In the rows, zero is written as 128.
Rotation paths and how fast each direction turns (degrees a step):
Each turn is a multiple of 5 degrees from 10 to 175, or 0.
Each row of a path follows its step; steps can be skipped.

step 5: [117 132 119 129 140 132 122 135 120 127 134 133 134 126 127 130 140 113
 120 117 111 132 134 131 121 133 125 135 130 129 133 127 125 138 124 124
 123 132 119 126 125 127 125 124 140 115 122 116 136 120]
step 9: [135 140 122 123 127 130 137 135 133 135 124 127 133 127 131 136 143 132
 135 130 123 134 127 127 124 124 125 139 132 117 119 133 123 137 128 143
 127 116 112 139 120 129 133 135 122 134 113 123 121 124]
step 10: [131 128 126 124 134 133 122 138 127 118 136 132 132 131 128 134 122 117
 139 121 123 124 133 134 125 138 122 130 134 133 121 136 130 132 120 137
 118 119 144 142 135 140 117 136 128 115 121 132 127 133]
step 15: [135 138 114 132 124 124 129 124 137 131 131 112 122 126 129 141 130 125
 135 137 125 133 137 128 133 129 136 134 128 126 123 125 123 129 111 143
 129 122 127 132 130 123 125 141 124 131 108 129 129 136]
step 16: [135 124 127 116 135 129 121 131 118 119 135 129 123 136 116 124 133 139
 135 120 118 133 134 127 119 132 131 133 142 127 128 130 126 135 127 124
 125 119 131 146 132 128 127 126 133 119 119 135 114 137]
step 18: [126 136 131 118 136 122 143 133 123 137 122 130 132 135 118 125 142 115
 129 133 121 125 125 129 119 117 134 140 127 131 130 125 133 124 121 137
 140 118 115 123 134 126 122 135 121 135 140 132 129 126]
step 21: [130 147 136 134 137 133 122 124 120 120 130 121 123 115 123 126 139 127
 127 127 124 133 135 130 123 126 137 125 125 126 115 126 124 131 118 131
 135 126 132 139 135 122 125 137 126 140 110 120 130 135]
[126 126 127 127 131 125 123 124 127 130 126 127 127 126 129 126 127 127
 125 131 129 127 128 124 126 130 126 126 126 129 126 130 125 128 129 133
 125 127 130 127 127 131 124 130 130 124 126 127 132 128] | 155
[127 127 128 133 130 129 128 128 130 129 129 127 130 130 125 131 127 133
 128 128 131 129 128 128 127 128 123 131 132 131 124 128 130 128 129 131
 126 122 126 132 129 126 127 126 126 126 127 128 125 132] | 55
[128 131 131 128 124 131 131 130 133 127 129 128 128 128 127 129 129 126
 129 123 125 132 130 124 131 128 127 127 125 126 128 125 125 129 126 130
 121 126 128 128 126 128 127 130 130 124 126 127 130 129] | 70
[127 128 126 132 130 128 125 126 128 129 130 132 124 128 130 128 127 128
 128 125 127 133 132 129 128 129 126 130 128 124 130 131 129 134 127 126
 131 127 131 128 128 132 126 129 126 131 123 129 128 128] | 65

step 0: [119 127 124 141 120 133 125 122 143 146 135 120 106 133 120 120 130 130
 123 133 127 115 122 129 126 127 116 124 124 130 129 124 130 130 136 121
 117 128 134 127 123 133 126 123 116 129 136 127 116 141]
step 3: [126 143 138 134 127 125 129 110 130 125 130 138 119 124 126 128 142 133
 137 136 137 119 128 135 125 126 123 125 130 131 131 128 130 150 143 136
 121 126 127 127 133 125 136 127 127 135 127 146 117 138]
step 7: [127 121 122 124 128 124 128 134 126 145 121 121 108 123 122 128 133 125
 120 133 134 121 121 127 128 120 127 132 122 137 137 137 135 122 127 119
 127 126 141 119 144 112 124 130 117 146 127 130 121 130]
step 9: [130 140 139 151 116 124 129 123 128 125 121 125 122 114 130 131 120 129
 144 146 131 115 116 135 123 143 127 136 130 130 132 131 125 135 126 126
 132 122 127 133 134 127 124 129 133 127 131 132 123 140]
step 17: [129 132 135 143 131 130 126 132 124 134 132 112 111 118 131 141 130 127
 132 133 124 127 127 132 133 120 123 130 140 133 148 122 136 137 117 126
 128 128 138 138 126 115 132 127 132 127 125 110 137 127]
step 18: [130 130 127 138 134 124 123 122 131 140 133 135 113 120 127 127 140 126
 132 130 136 123 123 136 154 136 127 117 136 120 125 134 139 137 127 115
 129 123 132 130 130 144 138 130 132 131 130 122 128 134]
step 21: [139 143 128 133 130 129 117 135 115 133 121 122 127 119 131 124 134 126
 134 133 147 113 135 136 131 124 126 129 129 123 118 134 133 136 127 125
 110 132 129 135 118 132 140 130 120 123 136 133 113 127]
[127 124 125 129 124 127 128 126 126 128 129 131 124 131 123 127 132 128
 124 126 128 132 123 126 124 127 128 125 127 127 128 130 126 130 131 127
 131 128 128 124 127 128 125 129 125 125 130 128 127 128] | 95
[132 126 127 125 130 132 127 126 125 128 129 127 130 123 122 128 127 122
 127 129 127 130 128 125 131 127 128 126 128 126 132 126 129 127 124 129
 127 126 126 128 126 122 127 129 130 127 130 126 126 126] | 115
[128 125 129 132 130 129 125 133 131 126 127 126 127 134 126 129 127 127
 132 125 128 128 129 128 130 127 125 122 128 126 127 126 124 125 125 129
 128 129 131 127 125 130 129 127 130 131 131 129 125 128] | 175
[127 128 130 131 130 128 129 124 128 129 129 126 125 127 127 128 123 128
 128 129 127 130 125 132 129 132 128 123 131 127 131 128 129 130 127 130
 128 125 130 127 131 130 125 122 130 125 126 127 132 132] | 45
[125 126 128 128 129 129 128 124 133 126 128 132 129 128 127 127 125 128
 125 133 127 126 125 128 126 128 132 130 127 129 129 123 128 127 129 129
 124 128 131 127 130 128 131 129 130 131 132 129 124 129] | 115
[125 130 129 126 128 129 126 126 125 129 129 131 127 128 127 125 127 132
 130 121 126 126 128 126 128 127 128 126 129 132 125 128 127 130 123 127
 124 128 129 127 133 122 130 125 128 127 126 130 127 127] | 85

step 2: [131 126 120 138 129 119 133 122 127 122 115 126 122 138 122 110 129 131
 144 123 111 120 134 136 124 117 136 132 126 131 139 127 134 138 119 131
 136 144 139 139 120 144 126 120 126 132 114 127 133 136]
step 5: [143 127 120 111 121 120 120 118 106 116 125 122 123 127 126 117 142 127
 142 114 126 123 126 122 131 119 135 121 124 128 135 137 124 133 116 129
 117 131 132 137 126 145 132 118 129 135 116 127 131 129]
step 8: [134 123 126 126 122 125 126 130 124 128 131 123 128 128 106 123 142 123
 143 123 117 145 128 136 133 117 123 121 125 117 127 136 121 141 118 116
 122 138 127 134 134 143 123 122 116 127 113 124 143 115]
step 9: [133 122 123 133 130 131 137 125 134 123 113 125 137 122 116 114 127 114
 134 120 123 131 119 136 120 115 124 116 126 130 123 125 107 125 121 115
 131 120 131 124 127 140 110 116 125 110 119 126 134 126]
step 16: [133 119 126 119 135 123 142 122 115 121 140 122 119 138 133 120 127 131
 141 132 127 118 127 131 139 115 125 106 124 138 133 133 120 137 119 125
 113 135 129 125 122 136 126 120 129 116 122 130 147 130]
step 19: [123 131 124 130 130 126 142 130 118 120 132 127 111 130 114 118 116 127
 138 120 129 137 139 140 135 119 127 125 118 126 131 144 123 135 137 110
 121 135 140 124 134 140 135 121 127 120 112 130 139 134]
step 20: [128 125 117 145 134 127 139 133 114 126 114 131 129 135 116 118 131 126
 127 120 120 119 129 128 111 121 131 127 115 123 127 132 117 132 133 120
 126 136 149 121 116 134 116 120 123 122 112 120 126 132]
[131 130 128 127 131 126 127 127 132 123 128 134 131 131 128 129 125 128
 131 123 127 126 127 127 127 129 130 131 129 126 126 129 130 125 126 126
 128 129 129 126 129 131 130 127 127 131 128 127 125 133] | 145
[128 131 130 129 128 128 124 126 124 125 127 127 128 131 126 127 128 127
 127 129 129 127 126 130 124 127 126 129 128 129 133 125 128 125 127 131
 130 129 133 127 130 129 121 134 128 128 131 129 125 127] | 135

step 4: [128 126 119 136 120 107 114 135 138 121 128 126 123 122 120 117 138 134
 134 122 123 139 125 127 126 113 127 113 140 138 131 134 123 123 119 122
 123 120 126 127 114 128 120 123 135 137 135 132 136 128]
step 7: [131 123 137 133 123 125 124 132 130 133 127 123 140 118 126 139 127 147
 136 123 138 127 146 121 120 143 121 116 133 124 134 126 113 124 137 137
 136 125 143 124 128 133 125 132 123 126 122 126 129 140]
step 10: [142 126 120 135 115 120 120 129 117 124 122 133 121 135 123 117 113 126
 121 123 140 130 122 116 122 129 134 112 126 126 133 118 117 129 114 129
 130 123 129 130 110 130 139 117 125 130 123 121 120 120]
step 12: [138 134 114 136 125 127 130 140 128 126 130 119 133 118 125 129 118 136
 142 127 137 136 127 121 124 117 139 114 120 139 120 128 116 123 109 135
 129 122 132 126 116 124 141 122 127 132 135 128 135 120]
step 16: [141 131 130 137 138 122 123 125 136 116 131 120 139 119 113 126 124 135
 120 120 130 129 128 112 126 134 126 122 129 134 139 121 115 134 125 125
 112 129 143 121 116 130 133 144 133 126 128 118 132 130]
step 18: [133 125 139 139 114 116 115 125 119 125 141 119 134 120 128 132 127 141
 117 121 134 134 121 117 126 126 129 131 134 122 132 119 111 139 121 126
 132 117 139 119 120 126 138 122 132 125 130 120 137 136]
step 21: [120 118 115 119 127 122 122 142 128 138 111 131 125 128 120 126 123 129
 135 109 137 130 128 124 125 126 128 115 131 139 135 133 113 121 108 131
 127 130 130 124 119 124 117 129 119 128 126 124 122 134]
[127 127 130 123 136 127 129 125 126 125 128 129 128 129 125 127 127 128
 125 127 128 125 126 126 127 130 124 126 127 128 125 125 127 131 127 127
 127 129 128 131 127 128 128 130 128 134 124 129 128 127] | 130
[129 129 128 126 127 123 131 125 131 128 129 130 127 129 124 125 126 128
 127 126 127 130 128 126 128 123 130 130 130 130 127 125 129 122 124 129
 129 126 129 129 131 128 125 128 124 125 125 128 127 124] | 170
[126 128 130 129 129 125 129 125 129 130 126 125 132 128 130 125 125 128
 122 130 129 131 126 127 130 127 126 128 128 130 132 131 128 131 128 128
 127 128 127 127 129 130 123 125 129 128 128 132 135 129] | 155
[132 129 128 125 128 130 129 126 131 125 130 123 124 126 128 127 128 127
 131 129 129 125 128 127 132 126 128 127 133 126 127 132 128 126 129 127
 128 132 127 127 124 130 126 131 126 130 131 128 132 127] | 35

step 0: [127 127 139 135 127 129 120 115 121 131 123 109 128 125 131 104 132 129
 143 129 128 136 141 131 127 115 131 129 131 126 131 131 122 144 129 130
 116 119 129 120 120 127 121 132 119 122 135 130 137 136]
step 2: [122 120 139 129 136 116 120 136 112 119 136 125 122 127 128 139 126 122
 121 124 129 119 121 130 138 113 138 132 120 129 132 130 145 108 133 130
 125 130 125 126 130 141 132 116 125 139 136 134 128 127]
step 9: [146 137 124 122 107 130 132 133 134 129 121 128 136 131 123 119 132 134
 126 135 119 134 124 138 122 128 137 109 130 134 120 145 136 124 132 130
 132 124 123 125 133 121 134 127 117 128 142 133 123 143]
step 13: [125 111 126 126 116 132 118 142 122 126 135 129 132 118 129 130 122 124
 129 137 141 144 123 118 134 124 136 126 115 137 122 127 142 115 119 126
 112 124 128 127 130 129 126 135 117 127 134 135 138 123]
step 16: [124 130 133 119 126 114 143 121 124 117 126 139 131 137 126 122 133 123
 141 123 125 126 135 134 135 135 121 129 137 125 121 112 113 143 130 139
 127 135 126 120 122 134 122 129 130 112 136 127 140 127]
step 17: [118 117 113 129 139 135 126 116 126 143 117 132 136 123 136 124 126 122
 126 120 128 134 128 136 128 130 126 140 129 133 146 119 116 124 121 130
 106 136 123 140 128 119 121 133 126 128 123 134 136 133]
step 19: [125 137 132 139 139 118 134 139 126 136 130 128 118 123 121 122 136 135
 130 137 130 120 132 131 138 132 143 122 135 141 131 141 133 129 120 118
 134 121 120 125 146 119 132 124 125 148 126 130 124 127]
[129 129 132 126 128 129 127 126 127 123 131 128 129 129 131 129 128 127
 132 126 127 131 125 128 125 122 127 129 129 128 124 129 129 125 126 129
 125 125 129 125 131 127 127 125 128 124 130 131 126 132] | 160
[132 129 126 127 133 129 127 128 128 128 129 129 128 125 129 128 131 128
 129 127 132 125 124 131 128 126 131 126 128 128 130 131 120 130 130 126
 127 124 130 127 130 126 125 129 130 129 128 125 129 126] | 155
[126 127 126 125 129 127 129 130 121 127 124 127 128 126 128 125 127 131
 131 134 129 127 127 126 128 126 123 131 125 126 129 127 125 127 130 130
 130 129 130 127 131 131 126 130 123 129 130 128 131 129] | 25
[133 133 127 123 129 127 125 129 127 130 128 127 128 131 126 131 126 127
 129 133 128 129 128 125 125 130 131 126 129 123 130 125 129 126 128 128
 131 125 128 127 127 126 127 132 129 127 124 131 128 131] | 25
[130 125 127 128 128 128 128 127 128 127 126 126 121 129 130 131 135 128
 133 127 125 130 125 126 127 128 128 126 126 128 127 127 124 127 129 130
 130 128 125 130 126 130 132 128 128 128 128 129 128 124] | 175
[129 122 127 130 132 128 130 128 129 126 128 127 129 132 126 127 128 128
 132 127 128 123 131 128 124 129 126 126 129 123 131 129 128 126 131 124
 124 131 129 125 126 128 127 126 126 125 127 131 129 127] | 70

step 0: [124 132 114 123 126 137 138 128 144 140 127 121 134 142 118 120 139 138
 130 129 130 128 127 123  99 122 130 126 132 144 129 129 119 116 120 124
 123 141 123 135 128 134 113 124 121 118 121 124 129 126]
step 4: [126 133 137 110 137 131 114 125 128 136 122 137 116 128 122 140 140 133
 138 129 131 132 116 130 119 141 116 119 131 126 136 135 117 126 120 128
 139 127 113 118 120 112 134 123 123 130 121 111 125 121]
step 5: [128 126 125 121 145 129 141 128 126 138 139 116 115 141 120 122 135 134
 133 127 135 121 132 126 122 110 139 128 136 130 128 121 132 117 112 134
 134 135 138 124 130 126 111 128 137 125 131 143 138 113]
step 11: [116 126 122 126 120 131 141 135 132 138 141 116 134 122 128 129 119 140
 130 132 119 137 141 128 136 124 117 132 132 130 138 104 120 135 119 128
 133 136 132 125 136 115 117 136 126 129 113 120 124 138]
step 15: [135 131 123 128 139 140 118 130 114 131 132 112 111 120 129 120 125 140
 125 143 128 117 130 139 115 129 115 128 126 127 122 125 133 137 120 127
 130 119 137 104 128 119 128 130 124 120 127 136 129 115]
step 18: [123 135 128 106 143 117 133 132 121 138 134 122 126 120 122 113 128 124
 135 128 138 108 127 123 124 132 134 131 118 128 128 124 143 108 124 131
 132 130 132 128 120 122 112 124 138 134 129 141 131 123]
step 20: [119 142 137 129 135 143 122 121 133 141 117 128 125 129 127 116 128 123
 135 130 137 138 135 140 123 144 121 136 130 128 117 115 127 134 128 123
 125 128 127 109 120 113 133 115 121 117 133 137 117 126]
[128 127 131 126 131 130 132 124 126 128 128 125 128 126 127 130 132 128
 128 127 126 125 130 127 126 126 125 125 133 127 132 127 124 128 126 132
 129 130 129 127 129 129 130 129 134 131 129 125 127 130] | 60
[131 126 126 130 129 130 127 126 127 134 132 128 131 123 131 124 130 127
 131 127 126 132 129 129 127 127 125 128 129 129 124 131 129 126 127 129
 130 128 129 131 125 128 129 128 131 125 128 131 129 128] | 145
[131 126 135 127 128 129 125 127 131 128 132 131 128 128 125 128 125 129
 129 126 128 129 130 129 128 128 126 131 123 130 129 130 126 131 129 123
 129 129 128 125 130 128 132 125 131 129 128 127 125 128] | 135
[126 128 128 126 133 129 129 127 128 127 127 129 125 127 128 128 125 126
 130 127 129 133 127 129 129 130 131 124 127 130 128 126 128 126 129 131
 126 127 132 131 127 131 130 125 128 134 128 132 123 129] | 170
[130 131 126 128 126 134 126 130 129 128 130 132 130 126 128 130 125 124
 129 132 131 130 133 125 129 125 131 129 129 128 128 128 124 126 126 131
 124 126 126 126 128 125 130 130 127 131 129 125 129 129] | 135
[130 129 130 126 129 129 129 129 129 131 130 131 128 129 129 128 130 127
 124 124 131 133 124 130 126 130 131 128 131 128 128 129 127 125 128 129
 126 128 123 130 131 129 124 125 131 127 129 123 129 123] | 85

step 0: [134 126 140 132 133 130 126 133 120 143 139 132 126 129 122 111 124 130
 133 130 128 129 134 135 122 126 131 127 127 121 134 121 137 121 109 138
 115 121 117 128 114 145 143 118 121 123 131 135 134 137]
step 5: [130 125 124 122 131 112 131 136 130 139 130 130 141 138 119 109 128 119
 126 111 142 124 126 121 126 134 130 136 124 120 113 136 135 125 128 134
 123 125 122 117 125 128 128 119 126 130 110 118 130 139]
step 7: [131 112 137 136 132 122 135 121 129 133 126 132 145 126 116 133 109 122
 149 123 135 130 132 118 120 139 125 140 126 123 118 131 144 132 120 135
 132 121 130 139 126 126 127 130 131 127 129 133 137 137]
step 14: [135 123 124 122 124 125 119 144 133 134 123 120 125 138 132 133 125 115
 140 117 132 133 119 122 110 128 140 137 121 122 134 113 134 130 125 138
 116 127 130 143 144 136 121 128 128 126 128 135 126 120]
step 16: [132 116 131 133 116 131 125 124 131 121 125 133 122 140 136 128 120 139
 134 123 131 127 127 142 119 124 128 130 146 126 130 108 128 129 113 129
 123 111 132 135 133 143 129 118 122 113 123 136 125 128]
step 20: [126 133 136 124 139 122 126 143 130 147 141 133 135 131 129 117 125 141
 129 130 138 136 130 121 123 131 144 141 128 124 127 135 131 130 127 145
 115 125 145 128 123 135 138 129 125 129 135 128 133 139]
step 21: [123 123 128 116 113 119 125 131 129 127 124 131 128 149 134 138 129 137
 135 120 130 112 125 127 122 135 118 124 125 122 123 125 142 132 136 135
 112 118 134 120 131 133 128 121 119 138 125 116 125 144]
[130 129 130 131 128 134 126 126 129 130 129 127 129 126 131 131 127 128
 129 128 130 135 129 127 131 133 130 124 131 130 127 126 126 128 126 130
 125 126 127 129 125 130 130 131 127 128 128 131 128 131] | 110
[126 127 127 127 128 127 132 132 127 130 130 127 132 128 130 126 126 134
 129 129 130 130 128 129 126 124 126 127 126 132 125 126 129 128 128 126
 126 127 127 124 127 124 129 125 124 132 130 130 126 131] | 20
[123 126 128 129 128 126 130 127 129 130 129 128 133 127 128 128 130 128
 126 129 124 125 124 129 129 135 132 126 127 130 123 129 132 128 128 129
 130 127 129 128 125 130 123 128 130 128 127 128 130 131] | 20
[130 131 127 126 128 127 128 132 131 129 128 128 127 130 131 130 124 122
 127 125 126 127 124 128 132 128 132 128 129 129 128 128 128 124 129 128
 125 128 130 123 128 125 129 130 129 133 125 125 130 128] | 115
[126 128 134 127 125 126 127 127 128 129 127 129 130 125 133 126 127 129
 124 127 128 126 130 128 132 128 127 128 128 126 125 131 132 126 126 128
 124 128 127 132 131 125 132 130 126 126 128 124 126 127] | 20
